(in the rows, 128 means zero)
The rows below fall into families. The same turns and mirrors carry the whole set onto itself and the rows of a family onto each other. For each named row, which other rows are in its family? Write them in the order they are listed.
These 32 rows form 4 families of 8 rows each.
lona: 108; 120; 115; 131; 113; 136; 124; 136; 121; 126; 162; 167; 109; 135
taku: 127; 99; 135; 114; 131; 136; 94; 134; 135; 147; 142; 155; 97; 130
zep: 99; 121; 122; 122; 123; 151; 102; 111; 97; 106; 137; 171; 142; 104
Nev: 133; 107; 136; 103; 124; 133; 99; 117; 142; 150; 94; 128; 133; 127
zosur: 114; 106; 128; 131; 132; 129; 131; 142; 116; 113; 136; 173; 119; 130
Gefip: 123; 147; 118; 132; 121; 104; 119; 126; 112; 109; 121; 122; 146; 117
Zifu: 121; 130; 121; 108; 104; 130; 115; 108; 143; 150; 100; 118; 145; 129
murip: 117; 117; 115; 109; 130; 129; 85; 97; 142; 140; 163; 134; 113; 113
miv: 138; 127; 110; 106; 96; 139; 96; 121; 132; 140; 101; 118; 141; 150
gareb: 124; 110; 108; 102; 122; 148; 66; 99; 132; 133; 157; 143; 117; 124
sen: 126; 116; 126; 122; 124; 122; 134; 131; 122; 115; 92; 143; 150; 133
tibaf: 137; 132; 106; 107; 118; 115; 91; 100; 140; 129; 123; 105; 142; 129
fakeg: 130; 134; 93; 124; 117; 117; 115; 116; 113; 91; 129; 133; 154; 138
tufu: 135; 113; 118; 120; 118; 130; 121; 137; 114; 109; 91; 146; 149; 145
kadin: 109; 111; 128; 104; 111; 154; 93; 105; 143; 162; 137; 146; 114; 121
zugik: 121; 135; 115; 137; 123; 118; 105; 139; 101; 103; 159; 150; 119; 124
zodom: 144; 108; 130; 105; 120; 129; 92; 129; 139; 145; 99; 124; 126; 140
Reta: 114; 100; 124; 125; 128; 145; 120; 139; 109; 109; 129; 181; 126; 134
pas: 126; 116; 119; 110; 107; 142; 85; 125; 140; 157; 148; 137; 101; 140
nutod: 101; 118; 107; 125; 130; 134; 115; 104; 118; 105; 164; 165; 130; 112
Bug: 112; 134; 111; 131; 107; 123; 146; 128; 119; 114; 117; 145; 147; 137
bos: 118; 126; 104; 123; 99; 146; 125; 128; 108; 107; 109; 155; 154; 147
damal: 119; 93; 138; 108; 131; 149; 91; 123; 134; 147; 133; 163; 107; 123
loke: 123; 129; 112; 116; 111; 146; 92; 114; 96; 101; 103; 144; 162; 123
Bam: 117; 117; 97; 124; 124; 139; 99; 117; 110; 97; 167; 164; 125; 131
bem: 132; 123; 119; 117; 119; 137; 64; 130; 113; 129; 158; 140; 105; 127
lipup: 141; 127; 116; 105; 109; 142; 60; 117; 113; 128; 114; 121; 137; 130
ruri: 102; 120; 135; 113; 129; 142; 86; 100; 124; 142; 145; 149; 121; 92
Paguk: 131; 123; 105; 99; 115; 137; 81; 90; 133; 127; 113; 117; 152; 126
lobot: 99; 110; 116; 121; 111; 160; 115; 122; 115; 124; 148; 181; 122; 130
zokib: 114; 129; 99; 119; 120; 130; 120; 99; 114; 95; 119; 143; 166; 123
Buran: 120; 137; 132; 113; 124; 117; 95; 103; 132; 143; 118; 113; 136; 101

Same family as lona: Zifu, miv, kadin, pas, Bug, bos, lobot
Same family as sen: taku, Nev, zosur, tufu, zodom, Reta, damal

The rows below fall into families. The same turns and mirrors carry the whole set onto itself and the rows of a family onto each other. For each named row, which other rows are in its family? Write them in the order they are listed.
These 36 rows form 6 families of 6 rows each.
Ref: 115; 104; 128; 110; 118; 110; 158; 109
des: 117; 110; 129; 122; 140; 98; 137; 100
sabin: 117; 116; 115; 124; 144; 94; 131; 107
vib: 114; 120; 113; 118; 139; 106; 157; 100
fas: 130; 126; 123; 101; 117; 118; 170; 139
zuvel: 105; 118; 119; 128; 135; 125; 102; 145
leb: 102; 110; 109; 125; 144; 105; 119; 115
taze: 113; 110; 112; 124; 147; 126; 123; 100
Dok: 129; 144; 137; 121; 116; 147; 158; 145
nubu: 135; 149; 119; 114; 128; 132; 149; 159
gede: 112; 151; 126; 118; 126; 131; 115; 155
vev: 111; 116; 129; 138; 144; 106; 106; 122
masud: 123; 124; 131; 133; 124; 131; 109; 159
petor: 111; 122; 121; 141; 144; 126; 129; 166
furig: 131; 128; 125; 118; 135; 108; 164; 101
Fek: 132; 119; 142; 101; 134; 145; 161; 133
gufu: 117; 105; 115; 125; 131; 125; 162; 103
zapo: 96; 130; 125; 142; 149; 104; 123; 137
zel: 117; 127; 146; 103; 140; 123; 157; 103
daput: 127; 137; 127; 116; 127; 127; 176; 115
vunod: 144; 134; 137; 113; 125; 130; 168; 142
sobe: 110; 134; 117; 120; 144; 129; 101; 126
poni: 118; 146; 128; 120; 109; 130; 154; 158
fite: 111; 114; 118; 131; 138; 105; 104; 136
pire: 139; 140; 136; 128; 128; 138; 137; 164
lom: 125; 150; 120; 136; 140; 138; 117; 150
rotos: 99; 132; 137; 124; 147; 102; 137; 105
Gire: 120; 123; 123; 123; 113; 127; 177; 131
zem: 110; 128; 125; 146; 141; 130; 105; 121
vus: 133; 119; 133; 111; 130; 110; 168; 110
Sav: 138; 135; 141; 127; 116; 145; 140; 154
bemok: 122; 131; 131; 141; 138; 126; 107; 155
bafu: 129; 116; 130; 120; 136; 147; 147; 164
keni: 143; 138; 138; 120; 121; 134; 169; 125
ziku: 118; 135; 133; 125; 120; 147; 120; 159
vado: 105; 104; 129; 133; 131; 116; 126; 99

Same family as zel: petor, Fek, zapo, rotos, bafu
Same family as zuvel: vib, leb, Dok, daput, ziku
Same family as nubu: Ref, fas, lom, zem, vado
Same family as poni: taze, gede, gufu, sobe, Gire

